In the rows, zero is written as 128.
One turn moves every row onto another: examples first, then more rows asked
dubu: [132 145 114 168 137 135 124 136 118 105 115 149 124 116 123 138 140 133
 136 129 144 117 131  80 146  87 125  84 127]
Zur: [149 147 141 133 148 149 117 115 103 131 113 107 131 118 132 139 144  86
 148 132 136 143 106 127  87 129 134 131 134]
pepa: [135 136 111 144 165 155 133 128 107 111 101 158 131  94 118 156 132 118
 137 103 108 140 127 122 127 140 139 108 110]
Dataz: [133 133 145 189 148 134 120 133  77 147 124 114 116 141 116 119 103 143
 115 132 121 112 114 129 147 129 122 103 153]
rup: [163 135 110 122 142 137  94 122 126 128 114 101 104 129 101 170 138 140
 112 109 135 129  98 110 134 118 109 132 147]
lon: [144 127 120 142 139  99 115 123  88 118  99 121 132 106 136 133  89 132
  90 136 115 107 121 103 121 172 121 122 134]
Dul: [130 125 134 128 138 111 131 146 154 136 138 126 126 120 134 127 112 118
 143 103 161 128 125 136 165 149 122  90 143]
fifu: [ 80 128 138 127 161 108 110 153 108 134 128 113 117 110 105 122 121 133
 109 129 113 110 137  95 136 144 139 102 139]
kozo: [138 120 131 156 132 115 125 121 122 127 138 125 129 122 118 127 134 126
 160 132 146 106 117 120  99 186 124 126 140]
Zep: [121 100 110 139 159 120 115 156 118 119 109 126 117 125  93 121 138 106
 126  98 134  95 137 143  98 130 142 113 107]
vaz: [109 140 123 150 133 147 120 141 154 151 151 132 150 126 112 112 122 152
 118 122 137 135 151 117 156 113 142 127 140]
kud: [119 149 148 135 118 135 137 150 124 139 125 124 116 149 107 155 149 118
 109 130 150 110 112 115 159 102 164 126 126]
Pebim: [114 129 103 135 127 158 111 140 124 106 151 147 118 139 142 159 135 117
 102 145 130 140 138 160 119 118 109 117 143]
kitor: [167 122 145 113 120 126 120 146 115 144 104 102 129 122 121 118 117 128
 133 125 146  92  98  92 119 113 102 140 119]
Lefe: [131 135 129 131 111 100 130 148 132 104 125 132 146 125 152 152 117 140
 128 105 138 118 155 126 129 113 142  87  87]
Tofa: [133 157 139 154 131 117 116 127 114 120 119  87 119 125 122 129 127 129
  95 129 135 113 124 190 164 112 128 123 127]
Kub: [147 126 134 133 150 126 125 134  67 150 122 129 150 139 176 121 122 131
 138 117 131 113 140 118 144 123 104 124 145]
kat: [176 103 143 130 126 107  95 137 113 145 131 154 111 112 131 112 113 126
 107 105 137 152 129 129 115 114 127 107 135]
bovi: [152 143 137 126 121 125 111 107 127 114 126 121 169 104  99 118 159 127
 114 105 135 106 140 118 139 104 150 149 137]
Fuba: [133 123 138 120 134 149 110 150  97 128 148 119 108 107 159 134 125 133
 110 114  88 131 130 130 132 104  94 103 111]
Litug: [120 172 123 119 128 127 109 132 124 104 103 126 126 121 132 111 117 120
  71 130 119 108 128  80 130 113 127 115 134]
sol: [164 131 117 159 153 122  95 140  85 111 154 114 109  96 128 108 129 166
 135 143 125 127 136 138 115 121 121 126 113]
femat: [120 132 124 128 147 100 122 143  88 151 108 147 141 147 105 128 136 128
 157 152 150 129 130 153 129 142 128 107 117]
Rog: [138 131 112 127 110 118 100 113 103 129 108 115 142 167 132 104 154 123
 115 120 125  84 146 112 118 125 115 143 128]
fipus: [149 124 138 144 115 119 119 126 112 136 120 133 107  93 137 115 132 173
 112 139 143 137 106 135 158 131 114 125 166]
famip: [145 156 130 121 127 141 105 127 118 137 115 161 135 128 131 124 123 134
 105 118 136 127 125 171 105 130 136 171 132]
vof: [149 120 132 122 144 140 110 132  89  75 131  94 135 122 113 156 137 160
 134 125 117 104 140 109 145 119 144 134 118]
Nos: [133 127 128 123 134 131 123 138 115  63 104 117 117 115 123 117 132 135
  99 116 132 119 124 170 105 129 120  94 137]
latep: [119 153 129 135 151 110 133 163 124 127 117  90 116 139 145 137 152 159
 126 130 170 112 119 127 119  95 123 109 118]
Seli: [159  99 110 145 118 124 106 129 131 112 121 116 135 127 160 158 107 144
  95 110 127  82 116 120 131 115 135 138 113]
Diro: [155 125 139 137 142 126 120 128 112  81 121 177 134 127 119 120 131 125
 116 149 159 112 144 157 153 124 130 140 134]
danat: [119 167 135 153 136 116 115 139 112 117 134 127 115  93 136 124  98 138
  93 156 125 149 155 124 134 144 153 133 116]
bapaz: [ 97 146 127 106 132 118 103 134 119 102 127 121 133 130 129 148 116 107
 119 157 126 112 153 114 103 157 122 146 122]
seza: [116 119 139 149 161 127 137 141 103 152 123 147 151 112 134 159 152 119
 126 140 125  95 124 143 127 115 125 147  94]
fev: [144 151 125 154 112 151 114 117 153 125 109 111 118 132 143 108 119 101
  99 154 135 133 114 144 124 120 136 135 107]

kitor goes to famip
Dul goes to Kub
Pebim goes to dubu
And these:
Lefe goes to Fuba
Dataz goes to kozo
bapaz goes to Litug
Diro goes to latep

One turn moves every row onto another: examples first, then more rows asked
Duva: [150 144 142 111 136 111 137 163 129 107 112 115 130 134 115]
mili: [113 115 166 152 138 125 107  92 101 112 118 143 123 160  97]
Zofi: [126 122 146 162 148 119 117 119 101  89 103 165 114 130  97]
boser: [156 115 132  92 160 119 114 156  98 104 118 121 129 136 117]
Kufod: [168 139 172  95 157 142  91 114  94 145 113 124 144 129 114]
nodu: [126 125 149 166 149 123 108 110  99  98 102 159 102 136 102]
buta: [157 168 137  82 133 135 123 124 112 102 112 176 137 134 116]
dogi: [167 170 155 108 142 141 136 143 128 100  93 136 146 132 115]
Nadod: [154 171 135  85 136 119 129 123  86  96 114 134 140 129 104]
nul: [128 155 128  83 151 115 117 158 102 124 117 136 104 130 116]
sovip: [150 174 142  83 142 123 103 125 124 111  77 134 142 135 110]
Vila: [167 153 186  99 167 152 108 130  92 130 110 130 138 128 122]
pafu: [119 147 161 144 150 136 116  92 115 114  93 171 102 161  95]
sof: [141 179 138  84 147 144 110 126  88 110  96 137 142 129 121]
zaru: [149 133 162  73 166 145 113 130 110 129 106 120 144 164 118]
zodar: [170 152 138  78 164 145 124 137 110  97 101 159 130 141 106]
vidaz: [119 146 171 139 154 142 123  97 120 114  91 177 117 161  92]
Tig: [149 147 137  93 150 103 102 159 131 120  95 135 109 124 110]
safid: [133 117 145 161 155 110 112 108 105 102 117 169 112 134 104]
Danis: [109 110 159 151 123 117 119 105 103 120 111 136 127 148  96]
Vid: [160 128 143  91 152 107 107 145 106 141 133 138 103 125 101]
gamu: [143 138 179  89 146 146 100 121 109 141 115 131 154 151 138]
siz: [145 117 140 102 140 108 109 160 106 120 136 140 118 125 130]
zal: [114 116 165 149 151 116 106  87 106 125 114 140 135 162 110]
Fak: [106 125 160 152 143 122 106  92 101 118 101 133 118 163 106]
malar: [120 136 169 142 143 137 115  88 114 111 111 172 112 164  88]
solad: [135 126 156 160 132 133 122 111 104 100 101 173 117 124  92]
sozi: [130 120 157 160 143 127 110 105 103  97 117 169 108 140  93]
rik: [164 167 131  78 136 122 116 108  98 116 113 148 136 131  92]
zan: [152 142 167 100 158 127  85 143 122 133  85 113 137 128 126]
tasi: [140 147 168  96 168 147  97 149  96 142 106 124 124 128 134]
pumiv: [118 134 179 138 136 143 126  96 121 132  99 168 117 158  90]
vikob: [127 146 159 138 155 129 120  83 119 115 105 183 120 160  96]
lofo: [142 138 157  86 156 109 125 155 107 137 134 128 102 140 108]
nasef: [101 114 166 148 145 119 112 103 106 120 105 131 129 164 103]
feb: [151 148 178 106 151 138 128 151 137 132 103 113 139 148 123]

sof goes to nul
zodar goes to boser
mili goes to malar
And these:
zan goes to sovip
vikob goes to safid
siz goes to gamu
Fak goes to pafu
solad goes to Danis
lofo goes to Vila
dogi goes to Duva
vidaz goes to Zofi
rik goes to Vid

